M: 4 groups of rows, each row roughly a mix of its group's hidden directions
M (156 x 12)
[[ 11  -7 -30 -10   0   6  56  39  20 -20 -48  27]
 [-14   8  40 -28 -57   8 -15  29 -20 -28 -34  16]
 [ 40   6 -13  17 -16  43  -8 -35  46 -24  11  37]
 [ -3  42  43  52   7 -15   2  13  24  43 -21   3]
 [-22  34  -7  14  36 -28  14  35 -22  57  -9  20]
 [-27 -50  -2   8  31 -20 -38 -27  35  37  10  -9]
 [ 49  38 -22 -10  48   8 -36  -5  32 -21   6  -4]
 [-10 -44 -17 -18  44 -46   4  -8  18  43  19 -18]
 [ -6 -39  43  45 -36  -9  21 -35  -9  15  10  28]
 [ 18  22 -22   1  57  16  11   2  48  36  32   0]
 [-53 -28 -20  -2 -43  -5  31   9 -45  25  -5  -2]
 [ 53 -23  40 -10 -26  -1  48 -15  15  17 -17  25]
 [ 37 -15   4 -15 -10 -12 -44   8 -10 -61 -32 -26]
 [ 10  -1 -12  41  -9  26  14 -41 -22  28 -61 -10]
 [-39  16  52  -2 -48   0 -19  11   1  17 -31 -32]
 [ 61  16  -2  -8 -19  -1 -36   2 -26  17 -54  -9]
 [-11 -25  -8 -44  41  50  -3 -15 -25  15  28 -30]
 [-40  23  45   5  45  -8 -51  14  -1  12   9 -18]
 [-21  43  10 -29  16 -19   3  47 -12  49 -15 -29]
 [-62  28 -12   6  30   0  -9   6 -22  20  25  48]
 [ 21 -22 -15 -66 -21  25  10   4   1 -51   0  19]
 [-23 -36 -16 -23 -36 -48 -31 -10 -25 -36  14  16]
 [-29 -34  17 -38   2 -17  -4   4 -20  55   6 -45]
 [  7   5 -25  85  28   2 -20  12   1  -2  20  -1]
 [ -6  14  38  13 -13  30  25 -70  12  -5  32  -5]
 [ -5   7 -31  63  22 -40 -23  20 -19  11   1  35]
 [ 60  10  -4 -18  -5   9 -21  12  17 -22 -47 -44]
 [-19  13  33  20  61 -37  12  12  16  26 -13 -33]
 [ -1  24  65  -1  11  -4 -19  15   2   8   7  63]
 [-52 -48 -10  -4   8 -24   7  53  -5 -10 -26 -13]
 [ -9  30  67  25  -4  -1 -13 -42 -24  31   9   1]
 [ -9  -5 -52  10  47 -11 -25 -37  -6  14  -3  46]
 [ 22  -7  30  34  50 -11 -44  -7  -7 -35  32   7]
 [ -2  30 -28  61 -33  -4 -37  -9 -20  -1 -29  21]
 [-65 -13  16   0 -24  11 -30  21 -36  24 -27 -20]
 [ 38 -24 -24  50   2  -8  59 -14   5   9  21  15]
 [-29 -18  36   8  12  -6  45  27  52 -14 -15 -33]
 [ 14  -5 -35 -40  -3   0  11  23  19 -28 -45 -53]
 [ 24 -11  -1  73 -18   5 -22  -1 -18  32 -23  30]
 [ 18  -9  55  29 -26   3 -21  -7 -54  14 -27 -17]
 [ -1 -19 -79 -26 -23 -24   5 -17 -26  -8 -12   6]
 [-24  30  36  28 -21  -2 -59  -5  14  30 -23 -21]
 [ -6  17  48 -61  28  -4   2  39  24 -16  13  -3]
 [-21  19 -11  31 -13  34  33 -14   6   8  62  34]
 [  6  -4  22 -14 -14   2  19  27  81 -25 -20   4]
 [ -5 -24  -9  65  11  39 -31 -22  25 -31  -4   4]
 [ 10  22  15  19  64 -39   8 -12  -3  21   4 -45]
 [-33 -31 -37 -15  31  32 -16 -35  12 -27  26  32]
 [ -5 -21 -11 -14 -25  39  31  55  50 -15  -3  10]
 [-67  -2  -7 -15  15  11  12 -22  29  55  -8  -5]
 [-24 -29   4 -11 -10  -1  59 -42 -27  31 -18  27]
 [  3 -21 -42  29  10  22  17  13 -51 -45  27 -14]
 [-28 -22  12 -11  16 -20  27  61  46 -26  -8 -14]
 [-12  47  -3 -11 -40   1  23  44 -13  31 -36  24]
 [-16 -10 -63  24  39  -3  18 -10 -18  19  19  41]
 [ 24  37 -50 -28  10  -3 -56   9 -12 -10 -22 -15]
 [ 43 -39 -11   2 -24 -35 -24 -32  -8   0   4 -52]
 [ 55  10 -13  31  -7   4  -3 -26  38   2  -2  56]
 [  0 -12 -38  51  17 -35  -7  14   8  40 -15  42]
 [ 50  50  23   3 -12 -37 -33 -16   5  -6  24  24]
 [ 31 -18  37  -2 -32  22  -2  40   5  26 -42 -38]
 [-16 -38  36  32 -33  -9  32 -43 -10  28  14  22]
 [ 64  31   0  33  35 -17 -11 -19  36   9 -10   8]
 [-30   1   4 -43 -16 -33 -30 -11 -42 -31  -7  43]
 [-44 -16 -23 -32  44 -34  13  19  17  18  21 -35]
 [ 16  26   1 -38 -19 -18  55  36 -16  40 -18  -5]
 [ 21   7 -19 -33 -20  51  20   9  51 -31   0  26]
 [-24 -37   0 -31  -2  12  -8  -4  -3  58  29 -48]
 [-14 -50 -13  20 -14  -6  45  15 -50 -10  36   8]
 [  0 -27 -36 -25 -55 -35 -13 -33  -3  15  -3 -36]
 [ 53  11   3  29  33 -31  48  21   1  29  14  -1]
 [-11  24  -6  57  30  -1  41 -29 -27  29   9 -24]
 [ 20   7  -3  24 -56 -15 -29 -27  24  52  -1 -21]
 [-18  20 -31 -36  32 -16  22   5  34 -58  13  15]
 [ 28   2   0 -22  43  36  55   6 -10 -13 -44   1]
 [  6   6  64  25 -21 -31 -43   6 -26  -5 -19 -22]
 [ 57  49   5  20 -18 -28 -13  12   3  18 -39 -16]
 [-21 -16 -64  18  41   0  16 -15 -16  17  23  37]
 [-54  15  26  -9 -17  24  -8  11 -25  -9 -25  58]
 [  3  42  48  37  37  34 -10  10   9  27   6  23]
 [ -3  12 -12  68  21 -40 -28  17  -5  22 -10  30]
 [ 32 -29   5 -10  11 -28   1  18  65   1   5 -47]
 [ 29 -27  12 -28 -42 -26 -26 -44  -9  -8 -43  -3]
 [ 37  -3  26  -3  32 -47  -6   0  22   3 -10 -61]
 [ 43  67  11  27  -3  -5  -7   2  37   0  11  29]
 [ 32  -8 -18  24   7 -34 -21  -1 -57  31   6 -42]
 [ -1  -3 -64   8 -14  19 -24 -17 -37  21  18  44]
 [-18  60 -11   6  17  16 -62  28  -3 -14 -11   9]
 [ 59 -33 -14  28 -20 -14  44  -2 -22 -24  16  12]
 [-15  34 -14  37  22 -13  34 -16 -65 -13  14  -8]
 [ 41  40   7   0  31  40   5 -33  19  37 -28  -9]
 [ 23  21  21 -64  45  13 -18   1 -20 -22 -17 -22]
 [-44  49  17   7   5 -25 -43  17 -19 -40  -1  14]
 [-48  17  40  -2 -23  26  -5   4 -28  -3 -36  46]
 [ 17 -22  34  33 -23 -10  20  35  25 -34 -13  50]
 [ 16 -19   6  20 -43 -13 -34 -39   6  17  20 -57]
 [-35 -35   1 -57  12  29  -5 -24  25 -16  25 -30]
 [-48 -13  24 -19   4 -45 -14  -1  25 -41  30  27]
 [ 22  48 -14 -30   4 -24  54  33  26  18  -5  11]
 [ 41  -5  33 -26 -20   2  38  21  53  12 -17 -25]
 [-27  36   0   2   3   6 -26 -29  43  37 -46  26]
 [-19 -52 -10 -15 -25 -16  18 -15  -1 -31   0 -62]
 [-28  17  26  -3  29 -15 -10   3 -15 -77  -3 -24]
 [-46 -14  -6 -51  -5 -25  11  13 -39  43 -20  -4]
 [ 48   9  31 -17 -13  16  27   0  32  25 -53 -20]
 [ 56 -31 -40  26   4   7  16  -2  -8 -41  35  -6]
 [ 21 -16 -41 -19 -30  -3  13 -29  -4 -63 -30  -9]
 [-36 -22 -35 -26 -57  16  15 -33   6  18 -25 -16]
 [ 29  -5  27  -2 -37  -2  13 -12  36 -27  64 -15]
 [-19  -6 -47 -17  24 -27 -38  39 -32   6 -14  34]
 [ -6 -31   3   9  33   3  -5  23 -41 -46  50  24]
 [-14  -4  34 -11   3  10  15  27  -4 -23  -8  80]
 [ 12 -10   8 -51  27  -9  53  36  -1  19  25 -28]
 [ 27  31 -16 -25 -10 -15 -11 -13  -1  53  32  52]
 [-21  28  12  43  13 -15   3  46 -37  14  -3  48]
 [ 45  -7   9  36 -10   5 -47  -1 -13 -47 -37 -10]
 [ 15 -23 -60  -8 -21   1 -13  41 -52  -8  -5   2]
 [ -3 -20 -62 -23 -19  -8  12 -44 -27  17 -15 -34]
 [  3  -4 -38  52  28 -42  -6  12  12  19 -12  46]
 [ 12  22  24   8 -13  19  11 -79  17  -8  33   5]
 [ -6 -18   6  -2 -32 -38  -5  42  36 -26  47  29]
 [-19  -8  35 -23  11  -9 -42  33 -45 -31  22 -31]
 [ 22  21  23  74   2 -18  22  -6  22  35  -9   8]
 [ 42  23  12 -20 -26 -25  37  23 -48  34  -9   6]
 [  6 -39  58  11  -4   4  31 -41 -32  -5 -10  27]
 [-24  -1  14 -32 -25  50   5 -16  39 -42 -33   6]
 [-35  49  32  29   9  -5 -15  35 -20 -34 -14 -29]
 [ 37 -22   2   2  58 -34  28 -19  34 -14  15 -24]
 [  3  23 -41  19  43 -25 -24  29 -17  45 -17  23]
 [-44 -17 -48   5   0 -13 -25 -36 -52 -11  10  -8]
 [ -9 -26  18  -8  20  23  33   8  27  19  -5 -73]
 [-25  14  26  38 -36   1   9   1   7  11 -65  30]
 [ 19 -32  37   7 -31  -8 -30 -25 -61  18 -16   7]
 [-42 -27 -31 -17  38 -34   7 -13  -6 -40  37  -8]
 [ -3  22 -11  19  20  38  24 -28 -20  39 -60  -3]
 [ 54   5  30   4 -20  36   1  17  -6  37 -27 -41]
 [ -3  26  54 -22   2   5 -18  -7  32  32  18 -52]
 [-28  20 -34 -16  43  25  11  35   7 -24 -27 -43]
 [ 18  40  39  37  24  20 -20  27  14  10   8  48]
 [-50 -16 -42 -11  38 -39  -9  -1  -2 -24  24  26]
 [-16  12  11  50  18 -52 -31  24 -32  29 -13   7]
 [ 52  -3  18 -16 -18  -6 -40 -41  27 -27 -21 -29]
 [ 13  21  10 -26  56 -15 -43 -12  34  33 -22  11]
 [ 40   7 -49  -2  14  -3 -26 -37 -33  15  45  -4]
 [  1 -12  -9 -54   2 -37 -19 -34  -8 -30  14  49]
 [ 14 -53 -22   7 -35 -49 -21  10 -14 -11 -20 -35]
 [ 68  26  13  18  14  -5  -4 -26   4 -28  45   2]
 [-13   5  -7  13   8 -10 -51 -47  16  23  -7 -58]
 [-33 -38  -4 -40 -12  27 -39 -38 -10 -23  31  -5]
 [-25  25  56  15 -27 -26 -22 -35 -27 -10 -16  29]
 [-21  10 -16  52  44   9  15  33  29 -10   6 -44]
 [-15 -43 -50 -31 -30 -28  13 -28 -25 -16  -8 -23]
 [ 19 -23 -27 -16  12  15  47 -29 -40 -11 -50  14]
 [ 43   6 -15 -53  34  10 -33 -21  31 -33  -2   3]
 [ 44  -5  14 -18  17 -32 -47  -3  50  29  10 -14]
 [-17  37 -35 -21  27  -7  18  13  48 -46  16  19]]
which group is each row in? (one row of each group first)
[ -8 -13 -32  -9  25 -29 -26  73 -10  19 -13  11]  P
[ 55 -13  10  -2  55  -6  -3 -31  39 -17  19  12]  F
[ 11  33   3   3  -2 -16   6   5 -33 -75 -14  35]  X
[ 10  -3  21 -13 -23 -23 -30  33  48 -17  42 -40]  R

[  7  68  18  14 -36  36   0  18  18 -21 -20  19]  X
[  0  15 -58 -53  17  -3 -14  18  -1 -19 -16 -42]  R
[ 10 -14  -8  73  19 -33 -13   9  -6  29 -27  24]  X
[-20  47 -29   9   4  47  -4  47  11 -20  27 -20]  F
[ 0 48  5 20 53 43 18 16  1 28 -9 30]  R
[ 19  41 -10 -31  -3 -29  58  42 -22   3 -10   3]  X
[  1   7  31 -13  42  11 -25 -39 -46   5  48   3]  R
[  7  -7 -64   0   1 -14 -46  -2 -38  23   0  35]  P
[-45   8 -28   5   2 -15 -51 -35 -46  10  21   4]  R
[ 32  12 -42  40  13  21   5 -35 -30  32  19  31]  R
[-12  16  36  45  11  -1  13   3 -45  46  29 -25]  P
[ 53  -2 -55 -23   3  16  17 -24  23 -34 -11 -21]  P
[ 16 -28 -37 -26 -38  29   1 -25  18  31   5  48]  X
[ 33 -13  44  -7 -37  14  22  -5 -52  -2 -38 -13]  X
